A single turn carries every row of the set below to another of its rows. Some are shown first; where does it send the rows asked next?
Z: [ 11   9  11  -2   0 -10   2  23  -3 -22   9  22  -8  -8  -2   2  15 -18
 -21 -12  -3 -21  24  10  -4  12 -11]
F: [ 17 -14  -3 -10  -9  28  12  25 -23  -5  24 -11 -18   0  13  -6  24 -12
 -34  -4  -7   4  13   7  -3  32 -22]
W: [  0   2 -18   3  -9  -2 -17  15  -7 -26  30   6  -8  -2   9  27  15  -9
 -10  -3   4  -2  24 -13  18  23  -9]
S: [ 19  11 -12 -11 -18   5   5  16   1  -3 -20   5  -2   4   0   5  22  -9
 -30  -5  -6 -17  23  -7   8  35 -22]
Q: [ 13  24   6   4   7  -5   4  23   1 -12  19 -14   1  -9  22   8  23 -23
 -15   7  -6   3  24 -14  -2  23   0]
A: [  8  -4  -8 -15 -23   2  -5  23  10   1  -7   1 -13  -9  20  -1  27  -2
  -5 -20   1  -9  13 -17  18  36 -20]
J: [  3  -7 -11 -12  11  24 -13  11  -2 -31  16  10   6   5  21   0  17 -15
 -21  10  -1   0  21 -13   0  49 -15]
L: [ 11   0  -7  18  -4   2 -17  22  -7 -16   2  -2 -25  12  13  -4  31  -2
 -40  -8   9  -7   8 -16  15  24 -19]
X: [ 17   3   2 -11 -12  33  -1  23  -9 -36  28   5 -16  10   8 -13  24 -13
 -32   4   3  -8  15 -11  13  20  -5]
E: [ 17 -20  13  -5   5 -10 -11  20  11 -10   6   7 -12  -4  21  -6   3 -31
 -33 -13   8  -1   5  -5  -2  27 -14]
K: [ 23  -1 -13  -8 -18   8  -2  31  -3 -12  36  -9 -25  -8  14   9  29 -21
 -33  -9   4   9  16  -8   9  10  -2]
B: [ 12   4  19  -6   2  11  12  10  -4 -32  18 -11   2   3  22  -3   6 -15
   4  -4   0   3  13 -11  13  26  -2]
H: [  8   1  15   8  12  15   4  13  -8 -11  14 -22   1   2  14  16   1 -20
 -23 -11   0   5  21  -8  -6  24 -22]
C: [ -5 -19   5 -11   4  -7  13  15   9  -4  16   8 -12   7   3 -16  16 -13
  -9  -1   0  -6  33  -5  13  28 -15]
U: [ 16  -7 -20 -16  -4   8  16   6  -2 -16   3  -3 -12  10   0   1  26 -10
 -29 -30  16  13  18   5  15  25  -5]
T: [ 28  -3 -14  -9  13  22  -3  28   0 -14   4  11 -19   1  19  -3  41  -7
  -5 -10  -3 -15  10   9   1  28  -7]
M: [ 25 -10  -8 -15 -12  18  -9  15  17 -23 -15   9  -7  -1  13  10  17 -14
 -21 -26  -1 -10  22 -20   3  21 -22]
R: [ 17  -8 -15  -6  -8  -6   2  11 -25 -19  11   1   4 -11  20  17  14 -16
 -24  -7  -6  13  10   8  -4  44 -15]

S moves to A
E moves to Z
B moves to H
Now these:
R moves to W
U moves to L
X moves to F

